In the rows, 128 means zero.
Named turns come first, each shown by rows before and after it. Which turns, in which order, take the first row of each pair that follows to the second? Write the first one first, as in the answered first pair.
T (before => after):
[108 128 136 108 138 130 148 156 134] => [116 123 122 107 145 129 151 157 129]
[128 126 132 138 129 116 120 118 125] => [133 123 131 140 129 115 117 118 120]
[115 128 103  67 144 174 163 143 144] => [ 95 135 123  67 132 174 155 149 151]
[122  59 155 117 155 124 105 167 122] => [140  56 148 118 156 131 115 164 112]
D (before => after):
[110 159 118 175  93 121 155 115 145] => [ 85 120 147 108 139  90  84 146 142]
[117 150 115 156 114 114  96  61 152] => [ 82 155 147 150 110  97  91  87 155]
[142 106 137 125 140 132 127 134 139] => [150 118 140 142 125 134 144 128 137]
C (before => after):
[164 120 145 168 135 121 144 142 105] => [166 131 145 172 132 120 137 120 112]
[ 77 156 167 123 100 131 103  86 153] => [ 86 102 173  91 138 117  93 152 131]
[127 143 114 177  83 134 182 157 140] => [116 135 133 180  91  78  99 101 143]
[113 129 109 118 120 121 159 158 138] => [113 154 107 145 105 115 144 109 151]
Then:
Each pair is 2 to 4 turns apart.
[155 140  97 163 125 110  96  23 142] => [163 156  88 205  98 133 199 122 109]	C, D
[ 46 155  90 104  97  79 107 112 117] => [ 82 119  62  58 130 108 121 132 110]	C, C, D
[168 120 118 161 134 137 177 133  99] => [157 138 123 161 139 131 123  67 121]	D, D, C, C
[138 164 139 177  83 148 160 117 110] => [110  99 165  94 142 119 103 175 102]	C, C, C, D
[ 95 132 162 163  96 103 166 188 102] => [ 76 144 182 162  88  90 126 153 118]	C, D, D, D
